In the rows, zero is written as 128.
A single turn carries every row of the set below to another of its rows. Some are shown first; where does it send the rows asked next?
tup: [166 122 105 132  93 147 125 164 116 111 154 160 116 130 135 174 124 115]
Sulep: [130 161 137 152 112 153 139 123 138 120 113 156 108 125 113  86 121 119]
dal: [102 129 128 122 118 138 135 152  99 131 110 140 145 179 123 112 143  91]
metat: [125 166 116 124 113 151 163 153 135  87 121 154  87 144  99 103 120  99]
poze: [106 118 127 131 113 138 118 148 108 125 104 145 144 182 116 116 146  88]
netip: [125 121 131 145  85 139 121 161 128 103 150 151  91 153  51 114 111 107]
sot: [104 134 134 126 104 138 129 151 102 122 107 136 150 178 126 114 127  95]
zab: [137 111 129 144 108 133 133 158 116 137 153 153  84 156  52 113 143 112]
mifep: [140 108  93 133 116 161 113 152 129 112 163 180 120 115 127 150 150 103]
pog: [118 104 121 144  79 126 127 171 131  63 142 132  99 146  96 144 137  92]
papu: [105 127 135 147 111 117 136 154 106 100 163 125 106 124 170 132 139 118]
teku: [ 99 101 146 158 109 118 122 140 130  97 149 127 105 118 116 107 174  95]
Badom: [129  76  97 156  93 154 115 160 118  95 142 153 117 134 133 153 119 114]
Tedo: [130 124 138 120 116 155  91 155 117 103 125 139 104  86  83 129 105 111]
bimuf: [143 124 136 158 108 157 132 125 145 108  95 149 102 128 100  93 119 100]
tume: [157 105 124 152 100 134  96 147 135  98 146 155 107 121 135 159 147  98]
vizot: [124 139 153 131  96 128 161 161 101 127 159 121  93 144  76 105 104 116]
Sepo: [132 123 134 130 115 151 145 140 105 127 164 136 132  92 161 130 124 108]
faba: [127 120 117 154  70 157 129 150 111 128 146 149 148 124 112 133 103 145]
Lapu: [134 128 102 127 122 172 164 150 134 104 112 162  94 140  86 103 124  94]
selu: [136 120 122 100 136 149 118 175 104 108 133 139  83 103  73 143 130 101]
zar: [157 121 142 119 128 144 110 158  96 143 124 132  98  97  89 139 124 126]
vif: [ 96 125  99 124 111 160 165 158 101 131 171 155 135 119 111 114 141 128]
gubu: [102 134 118 133 112 129 151 163  99 103 171 132 109 127 165 136 132 122]
las: [134  69  93 151 107 147 125 165 113 102 143 152 105 141 130 157 140 109]
Bif: [136 122 136 155  89 145 121 147 117 144 150 156 109 143  61 107 110 131]
Pebev: [153 156 137 140 126 131 165 142 123 128 113 141  80 148 111 107 149 110]
raz: [123 125 134 122 103 143 142 156 117  78 162 126 115 102 152 139 113  84]
ris: [129  90 111 146 121 135 142 152 110 145 152 152 110 136 100 129 186 117]
vip: [170 132 129 141 111 150 167 147 119 132  99 140  91 150 101 118 121 113]
Livol: [ 97 128 132 124 111 134 127 153 107 111 108 135 141 181 121 113 139  83]
tevu: [116 143 139 116 131 147  93 151 116 114 139 147 103  82  91 117 127 116]
Kopep: [104 126 119 124 108 147 125 154 104 125 107 149 152 183 115 119 131  95]
Gose: [131 153 126  94 128 144 123 177 100 109 143 139  89 103  86 142 118 117]
mimit: [133 134 144 141  70 119 155 169 102 101 147 108 114 142 125 146 110 125]
bopu: [ 89 126 120 141 120 131 137 152 109 100 171 139 112 117 164 122 143 116]
pup: [138  73  99 159 103 152 121 155 111 121 141 153 118 134 137 152 132 124]
Zoko: [113 126 128 127 103 135 124 157 105 117 102 139 141 189 116 125 133  89]
nifeb: [ 99 131 138 130 113 146 153 151 109 129 168 142 102 128  68  83 120 109]
pago: [131 110 133 121 132 135 152 152 109 108 165 129 103 106 151 136 158  83]
zov: [147 143 156 120 127 123 104 159 103 125 130 125  85 100  98 138 134 121]
Kedup: [113 125 166 149 106 121 135 143 117 121 154 123  90 131  77  86 127 104]

nifeb moves to Bif
dal moves to Kopep
Now find these:
selu moves to tevu
papu moves to las
mimit moves to pog
pago moves to mifep
vip moves to metat

A single turn carries every row of the set below to another of its rows. Some are shown first; where does it send the rows asked next?
fav: [100  98 158 106 108 102 126 151 173 109 123 165 141 144  95]
Ded: [137 119  98 116 125 136  85 162 149 137 129 157  96 167 105]
biru: [ 90 113 144  98 126  85 128 154 163 103 117 144 130 139 101]
linu: [ 94 128 119 167 132 157 128 133 140 142 114 125 142 119  99]
Latu: [141 102 148 145  96 124 105 170 147 128 103 116  84 172 128]
pesa: [135 103 129 155  83 136 101 177 142 132 106 117  94 170 124]
pebi: [118 130 108 157 123 154 136 134 137 156 116 124 133 116  94]
Kozul: [113 139 125 151 133 142 122 124 149 157  99 126 138 112  87]
vor: [112 105 154 103 117  90 131 146 157 107 128 158 145 126 102]
lafib: [146 104 136 141 106 148  89 171 143 107 111 131  87 169 122]
latat: [146 113 149 158 110 136 110 174 145 126 111 129  99 183 133]
kavev: [ 83 115 110  93 112 116 120 135 162 118 138 126 119 156 137]
Rike: [110 107 154 106 108  93 118 148 157  87 117 146 153 145 109]
Binu: [149  94 141 142  95 135 112 171 136 119 119 121  96 172 138]
Sozav: [110 147 110 166 113 149 134 115 154 140 112 128 125 122  97]
dirol: [103 109 144 115  99  90 124 149 164  94 120 158 148 128  95]
meb: [118 138 113 155 132 159 125 133 140 140 100 114 139 121  90]
ruk: [122 154 123 149 125 127  99 104 148 124 147 147 115 131 125]

lafib moves to biru
Kozul moves to pesa
Now find these:
dirol moves to meb
latat moves to fav
pebi moves to Binu
Ded moves to kavev

A single turn carries every row of the set below to another of its rows. Some are shown first; where does it send the rows asked next?
zene: [109  99 108 104 113  52 185 135 145 108 144 133 145 126 121 115 119 128
 138 161 129 105 157 110 114 108 148 140]
duf: [127 144 140 146 138 104 152 134 132 140 142 139 125 149 133 122 120 113
 146 137  91 119 116  95 126  81 149 189]
Gom: [141 125 142 144 153 127 151 123 129 182 143 162 138 140 129 139 153 141
 120 142 115  97 122 132 138 123 147 134]
razi: [147 142 161 123 133  92 122  96 140 102 136 145 131 158 126 118 141 111
  79 147 109  98 124 108 131 134 137 146]
resu: [149 134 124 123 131  84 158 104 153 155 155 137 121 110 111  99  99 118
 137 135 108 123  86  67 132  93 140 150]
modot: [159 132 111 116 190  97 141 107 160 144 103 122 113 134 107 144 114 102
 116 137  99 128 115 147 140  98 130 113]
Tibo: [138 159  86 120 124  67 139 132 188 118 146 136 126 147  91 123 141 162
 144 161 136 126 126 102 144  98 161 147]
zuva: [110 151 102 128 109  69 141 123 129 133 152 147 131 128 131  66 143 135
 151 127 123 106 183 102 114  95 125 124]
Basid: [135 124 102 120 142  92 156 116 150 123 164 138 119 133 123 114 121 131
  76 170 120 115 124 115 105 102 139 191]
Piba: [137 138  82  87 137  87 142 133 154 125 157 160 130 144 110 105 123 138
 177 130 123 103 140 116 139 109 136  78]
vuma: [152 126  91 130 170  94 143  72 142 129 115 122 139 101  89 126 154 133
  91 104 117 129 117 140 142 107 144 130]
Sena: [137 125 128 108 145  89 136 115 140 128 137 137 116 118  90 110 131 116
 189  93 136 118 163 115 154  88 151 109]
Duv: [136 144 125 112 149  97 134 121 129 108 113 157 122 124 104 123 151 143
 100 124 116 109 147 182 132 139 119 113]
lamab: [128 133  91 148 141  86 151 142 138 126 128 137 106 126 102 102 140 129
  82  95 107 111 178 119 134 109 117  92]
Gis: [148 136  68 126 131  85 146  80 117 127 102 146 115 133 124 130 132 142
 142  81 113 114 152 114  96 102 129 132]

Duv moves to zuva
Piba moves to duf
Now find these:
zene moves to razi
Tibo moves to Gom
resu moves to modot

